Families of rows that turns and mirrors carry onto each other, the same ones carrying the whole set onto itself: the rest of each named row's family, in list order:
4 families of 8 rows:
nizad: [-14.7,   0.5,   7.9,  -4.5,  25.0,  20.3,   8.0,  16.9, -17.6, -13.6,
  21.6,  -8.9,  20.1, -10.2,  44.7]
Gif: [  7.7,  11.3,   8.2,   0.4, -28.7, -21.9,  -8.5,   5.2,  23.1,  17.4,
 -49.3,  27.6,  -7.9,   3.5, -40.9]
popi: [  0.0,  13.1,  33.9,  -0.1,  17.1,   0.6,   9.0, -16.1,  36.5,  14.8,
 -25.6,  11.2,  -8.5, -50.4, -15.3]
lun: [-26.3,  -9.1,  -3.1,  -8.0,  -4.2,  37.6, -10.5,  22.1,  -9.9,  17.1,
  10.2, -15.1,  24.0, -37.8, -17.1]
zolag: [-27.5,  30.4,  -9.2,   1.0,  -6.5,   4.0,   1.1,  36.9, -41.0,  12.9,
 -11.6,  15.0,  10.0,  35.9, -19.0]
Zigit: [  9.1,  15.9,   0.2,  10.7,   5.7, -36.6,   6.0, -26.4,   5.7,  -5.2,
 -27.7,  39.4, -30.0,  23.0,  16.0]
Nipu: [-32.9, -10.8, -21.7,   4.7,  -1.0,  -3.6, -24.5,  17.3, -23.3,  18.7,
   7.3,  14.2,  14.0,  47.8,  -6.7]
Kegas: [ 24.7,  -9.5,  19.1,  40.3, -29.2,  -4.9,  -4.1,  -2.4,  -3.5,  18.5,
  12.8,  -2.8, -23.4,  12.1,  17.2]
zikul: [-25.9,  21.4,  11.6,   9.8, -19.3,  19.8, -23.9,   7.3,  -3.1,  18.9,
  18.7, -14.2,  21.6,  -3.0, -46.6]
rero: [ 27.0, -23.7,  25.9,  12.3, -24.1,  20.1,  -3.3, -17.3,  -7.2,   2.2,
   9.6,  -6.0, -30.0,  -1.1,   6.8]
nobud: [-32.0,  -5.5,  -0.8,  -6.4,  24.6,  15.3,   1.4, -11.3,  -0.3,   5.8,
  16.4, -21.3,  35.6, -24.0,  29.6]
Nemad: [-20.1,  -3.0, -34.1,   6.2, -16.5,   1.1, -13.1,  10.1, -41.6,  -6.9,
  10.2,  11.5,   2.3,  35.6,   7.7]
Ruvod: [-16.2,  18.8,  27.0,  18.7, -29.7,  -5.4, -39.5,  -3.6,   9.8,  24.0,
 -34.3,  46.8,   0.4,  -7.2, -19.7]
Burip: [ -0.6,  27.2,  -9.6,  17.5,  15.7, -23.1,   7.0, -32.3,   6.2,  13.1,
 -32.3,  23.8,   2.2,  34.3,  31.6]
Dibad: [-48.9,  17.1, -10.0, -14.5,  31.6,   9.0,   7.7,  -0.3,  14.6,   4.3,
 -30.1,  29.6,  43.2,  -9.8, -13.7]
femuf: [-24.5, -24.8,  17.1,  12.5, -11.3,  30.9,  -7.2,  29.3,   6.0,   9.3,
  21.3,   1.4,  17.1, -29.2, -28.5]
gari: [-18.4, -10.9, -11.0,  -0.9,  28.0,   2.4,  37.2,  -3.8,   1.5, -12.5,
  -8.8, -20.2,   0.4, -11.0,  38.6]
Duvig: [  1.5,  12.7,  12.7,  22.6, -36.2, -18.4,  12.9, -11.6,   1.3,  19.0,
 -22.1,  43.5, -19.4,  13.9, -38.3]
tel: [ -1.3,  21.8,   7.9,   6.2, -25.5,   1.2, -38.7,  -0.4,  -5.8,  25.1,
  -6.4,  39.1,  -5.7,  -2.4, -43.8]
Koz: [  7.7,  16.7,  29.1,  26.7,   3.5,  10.1,  30.4, -18.2,  33.0,   2.4,
 -20.7,  17.6,   7.2, -48.2,   3.6]
lil: [ -3.0,  -0.8,  -4.7,  12.5, -33.8,  29.3,   6.3, -15.9, -14.5,   2.9,
  31.3,  10.1, -11.1,  19.2,  27.8]
Kig: [-12.5,  14.1,  16.5,  -8.8, -23.9,  38.3, -26.5,  19.6,  23.8,   4.5,
  14.3, -12.2,   5.8,  -9.9, -25.3]
mosud: [ -8.1, -16.9,  -1.6,   4.8,  13.1, -24.9,  34.4, -28.8,   1.7,   7.1,
 -27.1,  35.7,  -0.9,  -5.0,  40.0]
tebi: [ 13.3, -18.5,  20.5,  -1.8, -13.6,  12.0,   6.3, -32.5,  46.9,   9.6,
   0.5,  -1.6,  -0.6, -29.6, -17.1]
toron: [-46.1,  25.9,  -9.1,  12.9,   4.1, -15.9,   2.8,  11.5, -47.9,  14.5,
  -3.3,  25.2,  20.6,  21.7,   7.3]
vip: [ -4.7,  -8.9, -16.2,   7.3,  31.1,  12.4,  38.9,   1.3,   0.2,  -1.0,
  19.9, -17.9,  18.6,   5.2,  21.4]
Bipo: [ 22.2, -13.3,  16.8,  -8.1,   0.7,  -6.8,   0.1, -18.5,  43.3,  -5.2,
 -11.5,   4.0,   3.9, -35.7,  20.3]
kabop: [  6.5,  -0.2,  -7.4,   3.1,  17.9, -37.6,  18.3,  -1.1, -18.5,   3.1,
 -35.8,  33.8,   7.2,   7.0,  28.6]
Paf: [-30.9,   7.7,  13.7,   2.0,  24.8, -33.5,   2.2,  -6.3,   9.8,  19.4,
 -37.7,  14.7,  30.1, -30.2, -30.5]
Gofib: [-27.8,  23.1,  11.8,  -7.0,  34.1, -15.4, -12.3,  10.6,   9.5,  -6.1,
 -38.8,  -7.9,  37.3, -22.8, -14.8]
kib: [ 23.3, -11.8,   1.5,   0.5, -39.0,  16.1,   6.8,   4.3,  -1.4,  10.9,
  10.5,  34.3, -28.1,  21.7,  21.7]
Nifen: [-46.4,  36.3, -30.5,  -8.3,  25.5, -19.5,  -0.8,  13.0,   2.5,  11.2,
 -27.4,  25.7,  26.6, -12.3, -11.5]

Same family as Zigit: popi, lun, rero, Nemad, gari, tel, Nifen
Same family as zolag: nizad, Gif, Kig, Bipo, kabop, Gofib, kib

Families of rows that turns and mirrors carry onto each other, the same ones carrying the whole set onto itself: the rest of each named row's family, in list order:
4 families of 8 rows:
bepe: [ -5.2,   2.3,  34.9,   0.0,   3.6,   5.7,  -8.8,  23.1, -20.3, -19.0,
 -36.4, -24.3, -26.7,  26.2, -41.0,   3.9]
binom: [ -6.9, -20.8, -10.2,   2.2, -34.6, -22.9, -17.7, -24.7, -22.3,  -1.2,
  45.5,  -8.4, -45.1,   0.5,  23.9,  -3.8]
zud: [-21.9,  10.1,  17.2,   6.2,  32.4,  -0.6, -13.9, -18.2,  -1.2,  27.8,
 -10.7, -11.7,   1.1,  48.0, -12.2, -14.7]
vogav: [-18.5,  10.5, -16.7,   7.7,   5.9,  -7.3,  -0.1,  -3.6, -28.3,  22.4,
  28.2,  10.5,  24.9, -15.7,  -9.5,  -3.4]
tuv: [ -1.9,  28.0,   7.5,  13.7, -27.3,   8.7,   3.6,  22.4, -46.0, -33.8,
  -1.0,   4.5,   0.0,  -3.9, -20.4,  17.1]
gadap: [-12.4,  22.3,   1.7,  -3.9, -17.8,  20.3,  -6.7,  25.3, -45.7,  -6.4,
  24.4, -21.2, -16.1, -16.2, -18.3,  23.4]
Faduf: [ 42.9, -14.1,  19.7,  -6.2,  -0.9, -39.3, -20.2, -12.1, -25.2, -17.1,
  10.9,  35.9, -58.8,  -2.0,   6.2,   9.7]
gaz: [ 42.5,   7.6,   4.3, -10.4,  -1.3, -25.6,   2.7, -21.6, -41.2,  -1.7,
  40.5,  44.7, -31.3,  10.3,  14.2,  -5.8]
revuv: [-18.3,  11.3,  -5.5, -14.3,   7.3,  23.2,   0.9, -28.0, -14.1,   8.2,
   5.5,  11.1,  26.7,  11.7, -28.8,  18.4]
Pirol: [-31.4, -16.2,  -2.6, -21.0,  10.2, -15.6, -18.4, -41.6, -17.3,   0.6,
  42.9,   5.8, -40.8,  25.6,   6.7,  -8.7]
dodem: [ 44.7, -42.3,  23.9,   6.8, -32.3,   7.6, -46.4,  14.0, -32.0, -14.4,
  16.8,  12.1, -25.2,  22.3,  -1.0, -18.4]
zokof: [ 61.7, -29.2,  21.6, -16.9, -22.1, -14.4, -43.1,  11.1, -25.5, -20.9,
  25.3,   6.1,  -5.5,  23.1,   6.2, -19.6]
monu: [ 14.6, -39.4,   9.5, -14.8, -20.2, -23.0, -10.7, -55.6,  -5.3,  -6.0,
  22.9,   8.9,  -4.7,  45.3, -17.5, -12.2]
miro: [ 35.5,   5.9,  12.9, -16.8,  15.0, -28.8, -33.0, -15.9, -29.4, -14.7,
  48.8,  33.4, -33.7,  -3.0,  17.8,   0.9]
dum: [ 29.9, -27.1,  -2.9, -31.1, -31.1,  -2.8,  -8.0, -25.8,  10.7, -19.6,
  21.6,  -2.2, -30.5,  55.3,  -6.8, -26.1]
Bope: [-22.2,  20.4,  -4.7,   2.1,  -9.3, -10.8,  -7.6,  -2.3, -21.6,  22.7,
  -5.6,  22.3,  30.6, -11.6, -14.3,  15.5]
kubuv: [ 24.0,  -6.6,   5.3,  -9.9,  12.9, -28.7, -22.6,  10.7, -39.2,   2.5,
  38.8,  22.6, -34.2, -19.1,  25.3,  -5.0]
kibop: [ 11.7,  12.2,  -0.3,  -3.6, -32.5,  -3.2,   3.0,  37.8, -46.3, -21.1,
   2.2,  22.5, -16.1, -10.6, -33.6,   9.6]
Leziz: [ 30.6, -16.1,  15.9, -12.5,  -5.8,  -5.9,  11.1, -34.5,   0.1, -12.1,
  27.8,  -0.1, -43.0,  60.4, -18.8, -22.5]
feb: [-27.7,  -5.8,  18.6,  -4.2,  12.2,   2.5, -16.9,   1.2, -24.8,  33.6,
   5.7,  31.8,  11.8, -10.6, -23.2,  22.4]
Fup: [-18.6,  29.1,  14.3,  12.0,   7.0,  14.3,  16.2,   1.6,  10.0,  22.4,
   8.3, -20.7, -16.1,  46.4,  -1.6,   2.1]
relo: [ 14.1,  31.6,  18.2,   8.4, -16.0,   5.2,  20.4,  30.7, -52.0, -11.8,
  26.0,  -0.2,   3.6,   8.8,  -6.6,  15.2]
nodo: [-11.8, -31.2,   5.6,  -5.6, -14.3, -15.6, -47.3, -21.6, -14.7,  36.3,
  38.7,   6.9, -40.0,  14.2,   5.9, -17.8]
donub: [-12.2, -18.3,  -5.7, -18.6, -12.9,  -9.0, -44.0, -30.2,   6.9,   2.9,
  40.5,   9.8, -51.9,  17.8,   9.9,  -7.7]
kad: [ 70.5, -18.2,  15.9,  -7.9, -18.6, -14.8, -21.2,  29.6, -13.1, -23.5,
  12.3,  27.8, -11.2,  27.8,  -3.7, -12.9]
Geser: [-17.7,  31.3,  17.4,   4.6,  13.4, -12.6,   0.2,   1.2,   4.5,  32.3,
 -12.0, -28.1,   0.1,  32.9, -13.6,  -3.6]
Zam: [  6.6,  28.4,  18.5,   1.7,  -3.2,  18.0, -29.1,  14.1,  -1.6,  26.1,
 -12.6, -21.5,  10.5,  49.3,  -2.2,   6.0]
Kesiz: [ 10.2, -27.7,  11.4,  -9.1, -31.7,   4.3, -24.1, -16.5,  13.9, -18.9,
  19.8,   2.3, -16.0,  75.1, -16.9, -20.1]
vetel: [ 19.8,  21.8,  32.7, -28.0,  10.3,   0.6,  -6.4,  29.1, -26.5,  -2.9,
 -29.5,   1.4, -29.6,  15.4, -31.3,  24.0]
nom: [  4.7,  17.2,  31.4,   5.1,  -9.5,   6.8, -17.5,  33.6, -18.7, -17.7,
 -30.4,  -6.5, -42.5,  54.8, -22.7,  -3.0]
kem: [  0.2, -21.1,  34.0, -17.5, -10.5,  20.2,  -6.6,  26.5, -26.4,  -1.8,
 -40.0,   2.6, -14.0,  28.3, -34.5,   8.2]
givel: [ 57.7, -15.2,  34.7,  18.4, -21.3, -24.5, -41.9,  -0.2,  -7.8,  -6.5,
  20.3,  -6.8, -15.6,  45.8,  10.0, -13.4]

Same family as donub: bepe, tuv, zokof, miro, dum, Bope, Geser
Same family as Leziz: gaz, dodem, feb, Fup, relo, nodo, kem
Same family as Faduf: binom, gadap, revuv, monu, Zam, vetel, givel

